The same turns and mirrors carry the whole set onto itself and the rows of a family onto each other. Which other rows belong to the same family as each row named below? List them in the order they appear above.
These 18 rows form 3 families of 6 rows each.
J_842: [  1  -7   6  -3  -1  10  14 -12   0   1   8   0  15   2 -19  29  -3  17
   5  16   2   3  20   1 -25   3]
J_440: [ -3   1 -10   6   8   2  11   3   4   2  -1   5  -1  -6  -5  12  19  14
  12  -3  -2  21   7  -7 -11   9]
J_896: [ -1   5   7  14  -1  -1  31   6  -9   4  16   0   5  -6 -22  22  -1   7
  -2  -2 -15  -2  19   1 -27  14]
J_275: [  4   4  -7   4   8   3  14   3   4  -5  -8   1  -5  -3   2   7  24  13
   1  -3  -7  13  13 -11 -12   5]
J_173: [  8   5  11  -7  15   5  20 -22   3 -12   5  -2   6  13 -18  14  -3   2
  -4   6  -9  10  27  -7 -12   0]
J_704: [ 12   4   8  -6  15   8  16 -13   1 -16   6  -7   0   9 -14  13   2   2
 -16   4 -12   5  31  -1 -17   0]
J_837: [  6   3  -4  -1  20 -15  10 -12   9  -8   3 -11  -3   2 -10   6  -5   3
   1   7  -1  20  10   4  -5   7]
J_461: [  7   7  12 -11  16  13  15 -19   3 -11   5  -1   8  13 -14  13   1   3
  -5   3  -6  17  27   3 -13   0]
J_502: [  9  16   6  11  -2  -5  22  12   2   8   1  -6   3 -11   2   2   9   9
  -6  -5  -9  10  17  15 -23   5]
J_625: [  3  19  11   8  -4   5  24   8   0  11   7   4  10  -9  -5   8  12  10
   3  -9  -8  19  15  12 -21   4]
J_398: [ -2   0   4  11   3   3  23   8  -9   4  20  -2   5  -7 -24  22  -4   6
  -2  -4 -10   3  22  11 -29  13]
J_685: [  0   7  -8   7   9  -6  16   0   5  -2   0   3  -4  -6  -6  10  19  11
   9  -3  -8  20   5 -13  -7   9]
J_490: [  4  -2  10   1  -1   3  20 -15   0   4   8  -1  17   3 -17  25  -8  13
   1  19   0  -4  18   2 -25   6]
J_732: [  3  -4  -2  15   0   1  22  11  -7   2  13  -2   0  -9 -17  21   4  10
  -7  -1 -12  -8  24   0 -30  10]
J_349: [  1  -1  -5  -3  20 -10   9  -4   5 -10   5 -13  -6   1 -13   8  -5   4
   4  -1  -2  25  14   9  -8   7]
J_111: [ 11  -1   9  -1  -6   8  14 -10   4   2   5  -3  14  -1  -9  22   1  16
  -7  19   1  -5  23   4 -27  -2]
J_949: [  5  20   9  12  -3  -4  26   7   1  12   5   2   9 -11  -3   7  11  10
   2  -3  -9  15   7   9 -18  11]
J_73: [  8  -4  -7  -3  15 -12   5  -5   7 -12  -2 -17  -7  -1  -5   9  -1  10
  -4  11   1  13  13   6 -11   6]

The rest of the family of J_73: J_275, J_704, J_502, J_732, J_111
The rest of the family of J_398: J_842, J_440, J_461, J_625, J_349

The same turns and mirrors carry the whole set onto itself and the rows of a family onto each other. Which other rows belong to the same family as each row named below? List them in the order they appear above.
These 40 rows form 5 families of 8 rows each.
J_521: [ 11  -9  -1 -10  -9 -18  -3   0   6  -6   0  -6  10   7  -8  10   2  -9
   8  -8   5   7 -10  -4   5  -6   1  -4]
J_660: [ 12  -7  12   9 -12   6   0   4  -4  -1  10  -1   6  -5  -8  -7 -18  -6
   7   8  -1  -3  -7  -6  -1   3  -3   3]
J_932: [ 13  -5  -3   2  -8 -11  -8   3  16   4   1  -5   7   9  -9   9   1  -9
  11   2   1   1   7  -7  -1  -8 -13  -5]
J_847: [ 14  -2  10   5 -11   5   0  16   3   7   7  -7   4  -6 -12   1 -12  -2
   8   4   6   3   2   5  -2   2 -14   2]
J_848: [  7  -2  -1  -2   4   3   6   3 -12   1 -17  -3   2 -16  -7   6  -4  -1
   1  -9  21   1   7   9  -8   5  12   3]
J_388: [ 12 -12  -4 -11 -12 -16  -3   0   3  -9  -8  -4   6   7  -3  12   2  -8
   0  -4 -11   5  -2  -5   5  -6   6   9]
J_548: [ -5   5 -11   2   0   7  -9  -3   7   1   0   6   0   7   1  -7 -15 -11
  -3 -20   3  -8   3  15  -2  -5   3  -5]
J_719: [ -1   5  -3   0   1   3 -10   6  14   3  -1   5   7   9  -2   2  -2  -7
   2 -13  12  -5  11  17  -7  -8 -10  -6]
J_30: [ 13 -12   9   3  -3   1   6   1  -1   4   6   4   3 -14  -6  -3  -9   3
  -5  10   3   3  -8   4   2  19  -7   4]
J_786: [  5   4 -15   4  -6   3   8  -9   3   7 -15 -10  -8  -4   5  11   3   8
   0  -6 -13   5   4  -8  11   3   5   5]
J_618: [  8 -13  10   1  -9  -7  -2   9  -7   1   1   1   3 -13  -9   6  -8  -5
   2  10  -5  -4 -11  -6   9  13   2   5]
J_730: [-17   5   8   2   9  -3   5  -6  -2  -6   0   6  11   3  -1  -3  10   4
  -4   2   5  -8  -4   3  -5   1   4 -17]
J_310: [  9   6 -15   6  -1   7  -2 -10   3   2  -8  -7  -6  -8   5  -2  -3  -6
  10 -10  -8  -4  17  -5   7  -1  11   6]
J_982: [  2   0  -5   8 -14  11  -7  -4   0   0  -9   1  13  -5   8  10  -7   5
  11  10   0   1   0  -9  -3 -16  11   4]
J_147: [  6  -5  -4   5   5  10   5  -7  -8  -1 -14   4   0  -6   0   0 -13  -7
  -2   0  12  -4  15   6 -20  -4   8   5]
J_978: [ -1   8   2   6  -9   7  -3   1   6   1  -8  -5  11   6   5  13   7   8
  13   9  -1   2  10  -7  -6 -17  -4   0]
J_277: [ -6  10   5  -6   0   2  15   2  -8  -3  11 -11  -3  -4  -1  -4   2   8
   0  -8  -9   4  -7  10  10   5   1  -8]
J_935: [ 11  -2  -4   4   5   4   4   6   1   8 -12  -4  -2  -8  -9   4  -6  -4
   1  -1  14   0  22   8 -15   1  -6   0]
J_671: [  2   8   4  -1   1   6  14   5   0   4  12 -12  -6   0  -1   0  -1   7
   3   5 -10   6   9  10  -1  -2 -14  -6]
J_184: [  2  10  -8   1  -1   1  10  -5  -6   0 -14 -16  -5  -9  -1   6   9   4
   8 -12  -5   2   9  -7  10   2  13   0]
J_673: [ -2  -6  -1  -5   7   3   1   3 -11   0 -16   9   0 -13   1  10  -6  -3
  -9  -3   9  -4   7  15  -8   5  12   7]
J_828: [-10  10   6  11   4   5  -1   1   9   3   4   3   7   5  -2  -6   6   4
   1   7  -3 -10  10   2  -5  -1 -10 -15]
J_218: [ -2   1  -5  -4   4  -7  -7  -1   7  -4  -7   4   8   3  -7  -3   2 -11
  -2 -24  15  -6   1  13   1   2   6  -8]
J_813: [ 13  -7  -3   2  -1  10   3  -3  -4   5 -18   5   3 -16   3   9  -6   4
  -2  -1  14   4   7   7  -5   9   6  14]
J_297: [ -4   1   3  -8 -10  -1   8   9  -6  -5   8  -6  -2   0  -1   0  -6   5
  -9  -4 -20   3 -11  11  10   2   1   1]
J_922: [-15  -4  11   0   8  -6   4  -3  -7  -5   1  10   4   3  -2   1   2  -2
 -12   9  -8 -11  -6   3  -5   6   1  -8]
J_104: [ 16 -12   2  -7 -10 -11  -1  -6  10  -5   2   1   6  14  -1   5  -2  -9
   0  -8  -3   7  -9   1   4   0  -9   8]
J_420: [ -2   0   8  11 -14   5  -2  -7   2   1 -13   4  13   9   3  12   1   5
   4   5  -2  -3 -12 -17   2  -3   0   5]
J_363: [  0   3 -14   1  -1  -2   3  -2  -3   0 -22  -7  -7  -7  -1   5   3  -1
  -6 -12 -13  -6  12  -3   7   5  15   4]
J_436: [  5  14  -6  10  -3  13   3   4   3   9  -9 -13  -6  -7   0   4   2   3
  12  -6  -4  -2  21  -2   5  -1  -2   3]
J_997: [ -6   8  -4   0  -2   8  11  -2   2   5   6  -3  -6   0   5  -3  -4  11
 -10  -8 -14   3  -8  13  11   8  -4  -4]
J_709: [-14   2   6   8   6   4   4 -12   0   0 -10  13   7  10   4   2   2   4
 -12   2   3  -9  -4   1 -10   3  -2  -8]
J_851: [  7  -3  -6   0   2  -1  -7  -9  12  -2 -12   9   3   9   1  -3   0 -12
  -6 -24   7  -7   6   9   1   7  -1   6]
J_177: [ 12  -9 -11   0 -10 -11  -2  -7   7   0   2  -6   0  10  -4   7 -11 -12
   8   0  -9   5  -3 -11   1 -12  -1  -3]
J_386: [-10   0  -1   9   6   3   1  -7   3   1   7  10   6  -4   0 -11  -7   2
  -6  13  -3 -10   2   2  -8   1   1 -16]
J_720: [  3   1  -1  -7  -2   5   8  -4  -1  -4  20  -5  -4   0   6  -7 -10   1
   1   0 -15   6  -1  14   3  -5  -4  -2]
J_795: [ -5   5   6   4 -10   0  -3  -3  -2  -5 -12  -3  16   0   2  12  10   5
  13   2   4  -2  -7 -14   5  -9  11  -2]
J_155: [ -5  -1  -1  -4   1  -4  -9   3   5  -7  -5   9   5   3  -3  -8  -1 -10
 -12 -20  -3 -12   2  16   5   8   6   0]
J_191: [ -5   0   6   5 -10   5  -8   0  -7  -3 -20   4   9  -1   5  17   2  -1
   6   1  -3  -8  -3 -11   4  -5  14  11]
J_283: [ 11  -8  12  -1  -5  -6   8   9  -8   0   6  -6   5 -14 -15  -1  -7  -2
   4   3   8   3 -11   0   4  12  -1  -3]

The rest of the family of J_720: J_660, J_548, J_310, J_982, J_147, J_177, J_386
The rest of the family of J_521: J_848, J_730, J_277, J_184, J_218, J_795, J_283
The rest of the family of J_671: J_932, J_847, J_719, J_978, J_935, J_828, J_436
The rest of the family of J_30: J_786, J_813, J_104, J_420, J_997, J_709, J_851

